Rotation paths and how fast each direction turns (deg/step)
Each turn is a multiple of 5 degrees from 10 to 175, or 0.
Each row of a path follows its step; steps can be skipped.
Path 1:
step 0: [-1.54 -1.83 -1.75  3.87 -0.53 -0.52 -1.57 -2.73 -1.01  0.00 -1.83 -0.27
 -1.28 -2.67  1.21 -4.04  0.88 -1.26 -0.84 -2.34  2.18 -3.44 -2.04 -1.25
  0.98  2.15 -0.55 -1.13 -0.86  0.81 -0.98 -1.15  0.19 -0.59 -1.21 -0.05
  0.13  1.80 -1.89  2.82 -0.32 -1.85]
step 2: [ 1.97 -0.77 -2.24  0.89 -4.49 -1.29 -1.25 -2.39  0.10  1.29  1.06 -1.84
 -1.53 -1.44 -1.20 -1.42 -0.67 -0.56  3.09  0.04  1.59 -2.77 -1.39 -2.27
  0.69  0.93 -0.52 -0.51 -0.53 -1.02  3.76 -1.84  3.08  0.50 -0.32  0.91
 -0.79  0.38 -1.07  2.36  2.64 -1.27]
step 5: [ 1.22  0.49 -4.08 -1.44 -0.07 -0.96 -1.16 -0.02 -1.09  3.73 -1.72 -0.58
  3.01 -1.02 -0.53 -2.60  0.77  0.03 -1.83  2.77  1.62 -2.45 -1.57 -0.93
  1.04  1.54  0.03  0.54 -0.39  2.15  0.68 -2.26  2.90 -0.66  0.50 -2.17
  1.48  1.46 -0.73 -0.27  3.27 -1.67]
step 6: [ 0.03  0.50 -1.97  1.09 -1.71 -3.26  0.88  1.80 -0.30  3.33 -0.86 -0.49
  0.74 -2.61  0.26 -0.17  0.63  0.00  1.03  1.71  1.05 -2.08 -0.36 -2.90
  1.59  2.80 -2.44  0.22 -0.85  0.89  0.69 -0.66  0.43  0.00 -1.31 -0.41
 -3.33  2.32 -3.15 -3.47  2.71  0.54]
step 8: [-0.20 -1.95 -2.61  0.34  1.54 -2.04 -0.88  1.16 -1.09  4.44 -0.84 -1.17
 -1.84 -3.33  3.21 -3.28 -0.18 -1.60 -0.96  0.39  0.21 -0.17 -0.44 -1.31
  2.58  1.37 -1.00 -0.89 -0.02 -0.48  1.14  0.35  2.21 -1.71 -1.21 -2.67
 -0.94  1.03 -2.15  1.11 -2.81 -0.68]
step 13: [ 1.64 -0.41 -3.15  2.19  0.17 -1.33  1.48 -2.27 -2.40  4.21 -1.36 -0.99
  1.86  0.00  2.05  0.44  1.89  1.42 -0.38  0.34  4.09 -2.79  0.88  0.66
  0.70  1.69 -2.61 -0.46  1.33  0.74  1.16 -0.80  0.67  1.82  1.00 -1.40
  1.78  1.25 -0.90  2.31  1.18  1.50]
step 15: [ 1.95 -0.01 -2.67  0.02 -0.28 -2.02  0.29 -0.08 -0.60  2.58  0.85 -2.10
  0.69 -3.21  0.58  0.04 -0.33 -0.27 -3.21  2.03 -0.24 -1.82  3.11 -2.79
  1.66  2.14 -0.11  1.05 -0.57 -0.33  0.38 -1.86  2.96  0.18  0.59  1.33
 -0.17  3.37 -1.46 -0.64  3.04  2.66]
step 18: [-1.87 -1.01 -1.34  0.80  0.90 -0.26 -1.28  0.86 -1.97  2.78 -1.47 -3.23
 -1.62 -2.00  1.38 -1.89  4.39  0.58 -0.62  0.83 -2.72 -3.26  1.07 -2.58
  1.15  3.68 -1.32  1.85 -0.39  0.02 -0.01  0.45 -0.36 -0.69  0.20 -2.20
 -1.06  2.65  0.00  1.10 -0.09 -1.22]
step 20: [-1.52 -1.64 -0.73 -0.11 -0.78 -0.10 -1.61 -2.63  0.74  0.45 -0.43 -4.07
 -1.14 -2.08  2.14 -2.38  0.36 -3.26 -0.06 -0.36  2.05 -2.42  2.32 -0.02
  1.06  2.58 -1.74  0.37 -0.94 -1.97  2.62  1.77  2.67  4.08  0.12 -1.07
  0.00  0.41 -0.48  1.45 -0.35 -0.42]
step 21: [-2.01  0.26 -0.45  0.90 -1.16 -1.04 -1.49 -1.92 -1.50  4.17 -1.86 -3.86
 -2.83  1.91  3.04 -0.10  1.18 -0.02  1.88 -1.21  0.56  0.52  1.94 -0.56
  1.82  0.41 -2.62  0.29  0.11  0.06  2.44 -0.66  2.06  0.84 -0.95  0.97
  2.63  1.32 -0.73  3.09  1.24  0.70]
step 22: [ 1.49 -2.31 -0.97  2.83  0.79 -0.21 -0.62 -3.81 -0.78  2.13 -1.55 -4.10
 -0.57 -0.72 -0.31  1.03  1.36  0.58  0.11  0.30  0.16 -2.27 -0.22  0.02
  0.74  0.85  0.38  0.57 -1.88 -0.48  1.67 -2.68 -1.40  2.61  0.98 -0.84
  1.81  1.98 -3.07  3.82  1.89  0.49]
[-0.44  0.32 -0.63 -0.29  0.08  1.41  1.07 -0.01  0.59  0.67  0.03  0.00
  0.33  0.45 -0.04 -0.09  0.49 -0.08  0.49  0.48 -0.10 -0.72  0.47 -0.21
  0.37  0.05  0.36 -0.22  0.33 -0.37 -1.05  0.26 -0.69  0.11  0.14  0.26
  0.30  0.03 -0.14 -0.71  0.38 -2.03]
55
[-0.23  0.62  0.71  1.06 -0.06 -0.17  1.03  0.37 -0.27  0.55 -0.24 -0.36
 -0.50  1.24  0.42  0.39 -0.17  0.45  1.19  0.49 -0.61  1.04 -0.68 -0.67
  0.06  0.36 -0.78 -0.39  0.07  0.54  0.40  0.01 -0.10  0.37 -0.92 -0.09
 -0.31 -0.15  0.52 -0.81 -0.22  0.14]
145
[-0.02  0.32  0.27  0.19 -1.02  0.29 -0.15  0.33  0.59 -0.15 -0.34 -0.26
 -0.10 -0.18 -0.23  0.51  1.13 -0.41  0.33 -0.92 -0.11 -0.12 -0.12 -0.39
 -0.95 -0.04  0.12 -0.78  0.56 -0.22  0.70  0.93  0.79  0.75  0.06 -0.20
  0.14  0.11  1.10  1.54 -0.17 -0.78]
40
[-0.43 -1.11  0.94  0.50 -0.44 -0.13 -0.46  0.20 -1.26  0.15 -0.14 -0.73
 -1.26  0.61 -0.66 -0.51 -0.12 -1.35 -0.20  0.20  0.45 -0.61  0.30  0.41
  0.10 -0.77 -0.36 -0.13  0.13 -0.28 -0.60  0.10 -0.51  0.41 -0.58  0.33
  0.36 -0.62 -0.16  0.15 -0.52 -0.45]
35
[ 1.11  0.04 -0.54 -0.54 -0.69 -0.33  1.24 -0.43 -0.61  0.00  0.02 -0.36
  0.39 -0.30 -0.52  0.98 -0.07 -0.06 -0.19  0.40 -0.32 -0.69  0.00 -0.40
 -0.49 -1.30 -0.75 -0.29 -0.23  1.10 -1.12 -0.61  0.81  0.09  0.22  0.00
  0.01 -0.43  0.43  0.00  0.06  0.30]
35
[ 0.25 -0.19 -0.02  0.13  1.24  0.09  0.09 -0.74  0.49  0.63  0.49 -0.19
 -0.20 -1.03 -0.87 -1.07  0.53 -0.06  0.03 -0.01  0.48  1.09 -0.44 -0.07
 -0.40 -0.62 -0.02 -0.77 -0.30 -0.15  0.14 -0.12  0.16  0.46 -0.51 -0.82
 -0.33 -1.41  0.12 -0.21  1.00 -0.24]
125
